In the rows, 128 means zero.
Each path is a new rotation, seen through one point. The rows after it are directions, each followed by how far the rotation turns it, in degrees per step (0 if it stays put).
Each turn is a multiple of 5 degrees from 10 to 175, or 0.
Each row of a path follows its step; steps can be skipped.
path 1
step 0: [129 131 118 130 121 119 134 127 129 129 137 112 136 122 129 125 123 131
 123 128 134 134 130 139 138 133 136 147 144 124 137 127 125 138 132 130
 134 118 128 114 131 134 134 127 110 135 118 130 120 127 130 145 125 114
 120 120 107 132]
step 1: [126 114 122 133 121 124 143 138 127 124 128 145 126 128 116 122 131 127
 135 134 133 136 119 138 142 132 142 120 138 121 134 138 138 128 117 138
 133 122 121 125 115 128 131 135 116 128 123 139 118 131 127 133 132 111
 122 132 116 141]
step 2: [126 121 120 137 115 131 122 130 133 132 138 138 124 123 123 126 110 124
 131 137 137 134 114 121 128 110 140 139 134 123 121 124 131 132 112 127
 128 127 130 127 128 124 126 137 119 116 112 137 140 129 129 119 133 108
 123 135 118 122]
step 3: [134 113 123 127 116 128 126 139 138 125 146 119 115 124 128 141 134 134
 119 123 127 143 123 131 139 112 137 144 131 129 141 127 124 132 127 120
 128 114 128 130 132 120 124 142 133 122 120 130 128 122 122 138 128 126
 126 127 111 127]
step 4: [119 112 124 123 134 117 130 135 127 132 133 138 128 132 124 144 128 130
 129 118 117 125 134 131 125 121 134 133 137 139 144 133 140 134 119 145
 119 120 124 129 122 117 122 130 131 116 115 132 127 125 133 133 131 120
 118 123 112 148]
step 5: [124 118 123 122 120 138 121 120 123 125 142 129 133 138 116 135 112 134
 132 117 132 125 133 141 133 132 138 133 117 136 133 124 127 145 111 135
 117 121 133 137 128 136 126 132 117 121 119 132 138 125 142 128 121 109
 125 126 125 128]
step 6: [125 126 114 114 128 140 122 130 133 121 147 129 125 131 123 144 135 129
 121 133 138 136 127 141 124 130 136 128 126 131 130 134 122 142 110 123
 135 123 131 126 140 137 124 131 119 126 132 120 126 136 118 143 143 118
 119 130 115 134]
step 7: [127 127 126 130 121 117 128 131 141 123 132 139 128 124 138 145 123 142
 144 134 121 131 135 129 124 129 130 132 144 140 128 128 128 132 113 129
 138 117 123 118 126 146 122 122 127 120 116 132 127 136 132 146 135 115
 125 132 124 140]
step 8: [131 127 130 138 127 119 135 129 127 114 140 122 131 134 124 130 127 144
 135 125 139 130 122 131 138 127 128 127 111 131 128 133 128 125 110 127
 140 116 127 125 127 125 120 120 120 118  99 130 127 135 141 133 123 116
 119 133 118 123]
step 9: [138 124 118 132 126 141 123 131 132 148 135 131 125 126 127 134 134 136
 130 130 134 131 131 131 119 125 133 121 121 111 139 133 124 131 115 131
 140 114 132 125 121 126 123 125 117 122 109 123 130 117 119 133 130 124
 105 129 109 126]
step 10: [140 126 136 116 110 128 128 132 144 142 136 129 121 125 131 143 123 142
 123 126 121 121 124 129 141 131 141 117 136 124 133 135 135 138 126 132
 129 128 113 114 128 131 125 122 128 114 113 128 139 123 120 126 131 113
 122 127 125 131]
Directions:
[127 121 125 125 128 126 130 129 124 128 127 128 125 124 131 128 127 129
 128 129 127 131 125 127 126 126 127 127 127 125 130 128 131 127 130 128
 123 127 126 127 131 126 125 131 125 130 128 129 132 127 129 128 129 127
 129 124 131 126] : 40
path 2
step 0: [131 127 126 124 124 133 122 130 128 132 137 124 138 118 125 128 131 113
 114 119 131 131 141 140 137 132 125 134 125 135 122 129 130 123 129 112
 120 131 121 118 116 140 130 130 135 121 137 133 119 142 129 129 133 127
 131 119 135 119]
step 1: [132 132 125 125 122 133 133 121 133 130 140 113 123 127 127 124 131 120
 133 117 133 143 132 132 146 115 124 132 134 143 130 130 129 122 131 130
 122 139 119 117 121 133 131 131 129 124 127 137 126 130 114 132 124 129
 124 134 137 113]
step 2: [133 133 114 123 124 117 119 115 129 112 137 122 128 126 123 130 128 117
 127 119 138 135 124 141 133 120 129 132 129 126 131 126 126 126 131 121
 122 129 127 113 122 136 121 125 125 117 134 144 137 133 134 127 134 121
 121 128 129 119]
step 3: [134 131 127 119 125 114 130 129 138 131 134 121 128 124 130 131 133 126
 123 126 128 132 144 139 138 130 115 132 124 132 123 118 130 121 128 129
 109 128 134 112 120 139 128 116 130 122 135 143 122 137 128 127 121 127
 133 131 126 121]
step 4: [136 127 114 126 128 121 126 121 129 123 130 115 129 111 128 125 123 112
 132 110 127 141 128 124 132 130 124 132 120 136 129 131 140 113 135 125
 118 130 126 118 120 128 130 129 122 127 124 139 118 128 118 131 121 124
 129 135 127 125]
step 5: [134 131 117 129 140 111 120 126 135 125 131 113 120 131 123 124 122 123
 140 121 133 126 124 145 126 125 117 133 132 133 127 122 140 126 136 129
 129 125 127 110 123 134 132 122 121 116 132 132 125 125 131 134 128 127
 126 132 136 118]
step 6: [131 119 117 120 128 112 135 132 133 124 126 120 120 116 126 129 129 126
 129 124 130 136 132 134 124 133 131 122 128 121 115 124 132 125 130 121
 120 132 127 109 115 132 124 109 126 121 132 142 124 125 124 137 130 136
 140 126 132 128]
step 7: [125 127 116 124 137 121 127 129 127 133 126 122 135 113 137 127 131 117
 131 117 129 134 132 125 137 136 122 131 127 137 132 135 139 123 136 124
 123 127 126 115 128 138 134 108 132 121 126 126 116 117 131 142 125 128
 131 124 132 117]
step 8: [137 123 118 129 136 128 130 129 123 122 136 106 125 125 121 130 128 127
 133 131 134 125 131 131 134 125 129 125 124 130 133 128 136 118 125 129
 129 127 120 112 130 132 122 123 120 111 126 129 115 120 122 144 137 127
 130 124 144 119]
step 9: [127 126 114 118 134 124 139 120 126 120 128 123 122 115 121 133 138 130
 128 119 135 119 131 129 129 123 123 131 135 125 129 131 126 136 128 124
 128 135 127 109 126 138 126 117 130 124 147 137 126 115 124 141 132 128
 136 129 133 119]
step 10: [130 115 117 126 135 122 131 129 125 134 138 125 130 119 130 136 138 119
 129 128 130 128 136 114 135 122 127 129 121 132 127 128 118 124 136 133
 113 118 118 114 125 144 125 115 126 125 131 129 125 123 132 144 131 118
 130 128 131 123]
Directions:
[128 126 127 130 129 123 125 125 130 127 128 126 125 128 129 128 124 129
 128 126 125 126 130 125 126 128 125 129 127 128 128 127 128 127 127 131
 126 123 128 129 127 132 126 130 127 131 128 130 130 128 127 124 126 128
 128 131 124 131] : 45
[126 130 130 126 129 127 128 132 129 122 125 125 128 129 128 128 129 127
 125 133 128 126 129 130 130 129 126 129 130 124 126 124 128 130 128 123
 129 130 129 127 127 131 127 131 127 129 130 127 126 128 127 128 126 126
 132 128 129 132] : 120
[134 132 131 126 126 131 126 129 132 126 130 126 129 128 129 126 129 124
 125 125 128 131 129 132 128 128 126 128 128 128 127 128 128 128 130 129
 130 127 126 131 127 126 130 126 128 128 126 133 133 130 129 124 126 128
 128 128 130 128] : 20
[130 129 126 129 128 126 126 128 129 127 128 125 129 130 125 130 128 125
 131 131 129 127 123 131 132 125 130 127 129 128 136 127 130 125 130 129
 131 128 128 130 129 130 126 129 130 125 125 125 131 126 128 127 129 129
 129 130 127 131] : 115
